Named moves (each a turn or a mirror), then the moves between two rows, first move first; the first pair answered:
nabok (before -> after):
[-2.45 -2.42  2.39 -0.35  1.30 -0.85 -1.32  0.15]  ->  [-3.01 -2.18  1.45  0.05  1.47  0.07 -2.41  0.21]
[ 2.07  3.95  0.54 -3.59 -0.55 -3.77  3.28 -0.69]  ->  [ 0.12  4.89 -4.62 -1.78 -0.38  1.32 -1.08 -1.80]
[-2.65  0.27  3.18  2.92  1.22  0.23 -1.04 -0.28]  ->  [-2.59  0.36  2.94  3.05  1.29  0.21 -0.91  0.01]
[-1.20  2.21 -2.38  0.47 -1.29  4.66 -0.60  0.18]  ->  [ 1.15  0.94  2.99 -1.18 -1.31 -0.75  3.99  1.23]
fetar (before -> after):
[-0.31 -0.26 -0.60  1.07  0.35 -1.88  0.99  0.68]  ->  [-1.04  0.96 -1.44 -0.20 -0.03 -0.95 -0.07  1.02]
[-1.50  2.25 -4.90  1.19  1.33  2.23 -2.85 -0.82]  ->  [ 3.62 -3.38 -1.97  2.64 -1.05 -2.58  2.11  0.03]
[ 2.49  2.36 -0.58 -3.18 -0.66 -2.18  3.10  0.42]  ->  [ 1.23  5.02 -2.16 -1.81  0.88 -0.06  0.88 -1.03]
seb (before -> after):
[-3.32  3.66  0.51 -2.26  0.73  0.96 -0.05 -0.64]  ->  [-0.97  4.10 -1.42 -2.78 -0.10 -0.09 -0.06 -1.70]
[-4.03 -1.76 -2.00 -0.53 -1.20  2.76 -5.35  1.85]  ->  [-5.60  1.86  0.77 -0.75 -0.35  3.83 -3.48  1.90]
[-2.23  1.30  1.16 -0.49 -0.54  3.67  1.66  3.27]  ->  [-0.32  3.83  0.62 -1.04 -0.73  2.75  2.63  1.77]
Mikol (before -> after):
[ 0.91  2.12 -1.28  1.70  1.49 -0.15 -1.08 -3.29]  ->  [ 2.24  2.03 -0.79  0.86  1.07 -1.55  0.66 -3.10]
[ 0.48  1.49 -0.05  2.08  0.09 -0.09 -0.07 -0.45]  ->  [ 0.72  1.48  0.19  1.87  0.09 -0.62  0.08 -0.46]
[-4.73  0.15  0.70  1.79  0.86  3.78 -2.21  0.56]  ->  [-3.09  3.34 -1.33  0.71  1.16  3.46 -2.87 -1.25]
Then:
Between the rows of a pair lie 2 to 3 moves.
[ 5.46  1.40 -6.26  2.44 -0.96  2.98  2.59 -4.74]  ->  [-1.60 -6.88 -3.96  4.33 -0.31  5.11 -2.20 -0.12] | seb seb
[-3.17  1.83  0.80 -1.54  1.07  0.74 -1.75  1.18]  ->  [-2.85 -0.84  1.22 -1.89 -0.18 -0.15 -0.99  3.33] | fetar fetar Mikol
[ 0.53 -0.33 -0.25 -5.63 -2.16 -2.54  1.27  2.35]  ->  [-4.09  0.49 -1.29 -3.23 -0.86  2.65 -1.49  3.45] | Mikol nabok seb
[ 2.16 -0.34 -2.31  6.27  2.37  1.80 -0.45 -1.00]  ->  [ 1.37 -0.06  3.96 -0.39  2.17 -3.53  4.41  2.99] | fetar fetar nabok
[ 2.67 -0.76 -1.73  2.71  0.57 -0.40 -0.62 -2.38]  ->  [-2.37 -2.38  1.46 -1.45  0.20  1.09 -0.40  2.95] | seb fetar seb
[ 2.09  2.86  0.05  0.73 -1.96 -1.75  2.00 -0.48]  ->  [ 2.11 -0.89  0.31  1.23 -2.71 -1.96  1.99  0.70] | Mikol seb
[-1.69  4.99  2.30  4.56  2.35  3.66  0.81 -3.15]  ->  [-2.39  7.20 -2.12 -1.71  0.27  4.22 -0.72 -1.06] | seb fetar fetar
[-0.05 -2.35  1.35  1.56 -0.86 -1.34  1.84  0.52]  ->  [-0.69  1.46  1.74  1.81 -0.04 -0.06  2.78 -0.46] | Mikol seb seb
[-1.46 -3.17  1.39  1.16  0.94 -0.10 -1.03  1.76]  ->  [-0.46  1.99  3.02 -0.26  1.11 -0.49  2.13  1.32] | seb seb fetar
[-1.44 -0.47  2.09  0.10  3.02 -1.68 -2.35 -1.51]  ->  [-2.77  0.97  1.32 -0.29  2.82  0.42 -2.64 -0.54] | fetar nabok seb
[ 1.86  1.20  1.64 -2.55  1.77 -2.18 -0.41 -3.07]  ->  [-0.17 -3.09  1.88 -1.55  2.11 -1.83 -2.49 -1.76] | seb seb seb
[-0.32 -5.67 -1.09  2.36 -4.09  0.26 -3.86  1.07]  ->  [ 0.42 -5.13 -2.65  2.47 -3.72  0.23 -4.39  0.16] | Mikol fetar
[-0.04 -1.81 -0.54 -3.14 -2.45 -1.12 -2.17  2.59]  ->  [-0.06 -3.64  2.19  0.48 -1.45 -1.65 -1.20  2.04] | fetar fetar seb
[ 0.85 -2.85  1.93 -1.63 -0.86 -2.17  2.17  1.63]  ->  [-1.17  2.79  2.55 -0.24  2.56 -1.15  0.56 -1.49] | fetar nabok fetar
[-1.23  1.87  1.65 -1.35 -3.67  3.15  3.06  4.75]  ->  [ 0.06  0.88 -1.43  2.66 -3.54  5.83  1.09  2.32] | fetar fetar nabok
[-2.36  0.48  1.16  1.48  0.67  4.89 -1.33  0.28]  ->  [-2.45  0.80 -0.32 -1.54 -0.01  4.33 -1.58  1.71] | fetar fetar Mikol
[ 0.62  0.77  5.32 -0.47 -0.69 -1.55  3.10  0.88]  ->  [-0.65  4.49  1.81 -3.74 -0.57 -0.22  1.00  1.24] | seb fetar Mikol
[ 0.59  1.97  3.57 -1.89  0.12 -1.70  2.20  0.97]  ->  [ 2.50  3.88 -0.61 -1.51 -0.78 -0.55  1.25 -0.61] | nabok Mikol Mikol
[-1.63 -2.07  3.67  0.74  0.66 -0.33  1.45  2.67]  ->  [ 2.36 -3.38  0.70  3.50 -0.30 -0.65  1.61  0.57] | nabok Mikol fetar
[ 2.72  6.11 -3.90  1.76 -0.68  0.27  1.06 -2.69]  ->  [ 2.59  2.45 -6.68 -0.17 -3.31  1.84  0.85  0.18] | fetar nabok
[ 0.31  0.19 -0.69 -0.70 -3.59  1.57  4.28  2.08]  ->  [-1.45  4.46  1.17 -0.77 -1.39  2.09  3.05  0.76] | fetar nabok fetar
[ 2.21 -0.73 -1.39 -1.51 -0.94 -2.49  1.26  0.76]  ->  [ 2.50  0.31 -2.79  1.27 -0.05 -1.00 -0.12 -1.30] | fetar fetar nabok
[ 1.97  0.73 -3.50  0.60 -0.86 -1.69 -0.72 -4.07]  ->  [ 1.24 -2.85 -1.35 -2.17 -2.78 -2.77  1.12  0.47] | fetar Mikol
[ 2.77  0.22  3.15 -1.27  1.36 -5.10  2.71 -0.51]  ->  [-1.53  0.02 -4.21 -4.09 -0.35  1.86 -3.01  2.05] | nabok fetar fetar
[-0.98  1.25 -2.05  0.46  1.02  0.91 -2.69 -2.57]  ->  [ 0.27 -2.29  2.31 -0.17  0.48 -3.34  0.36 -0.78] | nabok seb Mikol
[-2.71 -0.87  4.03 -1.90  1.71 -3.07 -1.80  1.36]  ->  [ 0.54 -3.28  2.42  3.59  1.54 -2.87 -1.97 -1.84] | nabok fetar
[ 1.99  0.75  4.09  1.99 -0.09 -4.29  2.36 -1.31]  ->  [-2.40 -2.02  4.34  4.33  1.07 -0.78 -0.35  0.33] | Mikol Mikol
[ 1.46 -2.19  0.82  2.14 -0.34 -2.76  3.93 -0.93]  ->  [ 1.91  0.41 -3.61  2.71 -0.61 -0.31  1.51 -2.71] | nabok Mikol Mikol
[-2.69 -1.49  3.81 -0.02 -0.44  1.03  0.48  2.59]  ->  [-1.15 -2.59  4.35  1.80 -0.36 -0.02  1.26  1.35] | fetar fetar
[ 0.15 -2.62  0.52  1.67  1.16 -2.93 -2.72 -1.54]  ->  [-0.14 -1.42  2.21  0.59  1.67 -3.78 -1.97 -1.17] | fetar fetar nabok
[-1.57 -1.92  2.69 -1.95  0.67 -2.02 -2.19  0.65]  ->  [-1.29  0.97  0.10 -2.85  1.61 -0.84 -3.76 -0.77] | Mikol Mikol Mikol
[-1.83 -1.42  0.68 -1.43 -1.17  2.09 -1.31  2.62]  ->  [-0.49 -0.86  2.44 -2.49 -0.53 -0.46  0.50  2.35] | Mikol nabok
[ 1.51  1.31 -4.62  0.89  1.56 -0.69 -1.47 -2.11]  ->  [ 1.54  2.66 -4.31 -0.37  1.35 -1.02 -0.67 -1.85] | Mikol fetar fetar
[ 1.73  2.65 -1.33  1.51 -2.82  3.23  2.16 -0.22]  ->  [ 2.19  3.28  0.17  1.49 -2.29  2.57  2.93 -1.00] | nabok fetar fetar
[ 0.16 -3.65 -1.35  1.12  0.62 -1.28 -2.55 -0.08]  ->  [ 0.33 -3.92  1.08  2.16  1.01 -2.10 -0.85  0.12] | seb Mikol fetar
[-1.13 -1.08 -2.04 -0.09  0.66  1.02 -4.70 -1.38]  ->  [ 0.77  1.60  2.86 -2.54  1.14 -3.74  0.00 -1.21] | seb Mikol nabok
[-1.92 -1.65  3.73  0.28 -0.42  1.59  3.27  3.74]  ->  [-3.47 -1.04  3.52  0.34  0.09  2.46  1.80  3.26] | Mikol nabok
